arr =
[[134 139 116 129 131 106 126 121 130 117 123 139]
 [133 133 139 138 132 121 131 123 130 126 123 135]
 [125 132 125 130 121 115 115 142 142 126 123 135]
 [131 133 134 130 126 121 120 127 130 128 123 130]
 [130 120 131 123 133 121 126 125 120 118 123 133]
 [133 133 118 130 124 121 116 125 129 138 123 136]
 [133 133 127 130 126 121 126 125 130 126 130 129]
 [133 129 128 130 122 124 126 125 132 121 123 135]
 [135 133 120 135 145 128 139 125 140 124 111 122]]
Indices start at 1.
(1, 1)	134
(9, 8)	125
(6, 4)	130
(8, 4)	130
(5, 7)	126
(1, 11)	123
(8, 3)	128
(6, 7)	116
(4, 11)	123
(5, 11)	123
(3, 2)	132
(3, 9)	142
(2, 8)	123
(7, 6)	121
(9, 4)	135
(5, 4)	123
(3, 3)	125
(4, 10)	128
(3, 8)	142
(5, 1)	130
(2, 6)	121
(4, 1)	131
(9, 5)	145
(6, 6)	121
(4, 2)	133
(4, 5)	126
(1, 9)	130
(7, 10)	126
(8, 7)	126
(4, 6)	121
(2, 4)	138
(3, 10)	126
(3, 12)	135
(6, 1)	133

data =
[[147 128 118 118 113 122 129 137 115 132]
 [135 127 135 138 124 132 126 132 127 135]
 [130 129 130 139 126 130 122 132 128 131]
 [122 124 130 140 130 135 122 132 127 129]
 [129 129 128 138 135 130 125 131 133 133]
 [124 128 134 136 137 130 125 130 130 134]
 [118 131 133 133 138 129 127 126 129 129]
 [118 130 132 134 140 128 128 126 133 130]
 [117 134 134 130 147 129 126 124 128 130]
 [112 137 132 130 146 130 128 122 127 133]
 [111 135 131 128 149 128 126 117 127 128]
 [110 136 128 128 154 130 130 118 129 130]
 [105 136 135 123 152 129 127 119 126 127]
 [101 139 138 125 147 125 131 120 125 124]]
Indices start at 1.
row 1 col 1 => 147
row 12 col 9 => 129
row 14 col 8 => 120
row 14 col 2 => 139
row 4 col 2 => 124
row 5 col 10 => 133
row 12 col 10 => 130
row 1 col 4 => 118
row 10 col 3 => 132
row 1 col 2 => 128
row 7 col 2 => 131
row 3 col 8 => 132
row 6 col 7 => 125
row 4 col 10 => 129
row 14 col 9 => 125
row 11 col 6 => 128
row 6 col 8 => 130
row 11 col 8 => 117
row 4 col 6 => 135
row 10 col 5 => 146
row 4 col 5 => 130
row 9 col 6 => 129
row 3 col 10 => 131
row 10 col 2 => 137
row 6 col 1 => 124
row 9 col 2 => 134
row 5 col 4 => 138
row 8 col 4 => 134
row 13 col 10 => 127
row 7 col 10 => 129
row 13 col 7 => 127
row 2 col 5 => 124
row 8 col 9 => 133
row 1 col 5 => 113
row 6 col 3 => 134
row 1 col 8 => 137
row 10 col 10 => 133
row 3 col 5 => 126
row 4 col 8 => 132

M =
[[138 145 130 123 135 137]
 [139 150 154 127 137 157]]
Indices start at 1.
row 1 col 1 = 138
row 2 col 2 = 150
row 2 col 6 = 157
row 2 col 4 = 127
row 2 col 5 = 137

A = ((138, 123, 136, 138, 123, 113, 121, 132, 127, 102, 122, 106, 116, 116, 146), (126, 121, 129, 130, 122, 116, 126, 125, 133, 125, 142, 113, 114, 137, 121))
Rows and columns are counted from 1.
(1, 1) => 138
(1, 11) => 122
(2, 3) => 129
(1, 15) => 146
(1, 12) => 106
(2, 9) => 133
(2, 11) => 142
(1, 9) => 127
(2, 14) => 137
(2, 6) => 116
(1, 3) => 136
(1, 5) => 123
(1, 6) => 113
(2, 5) => 122
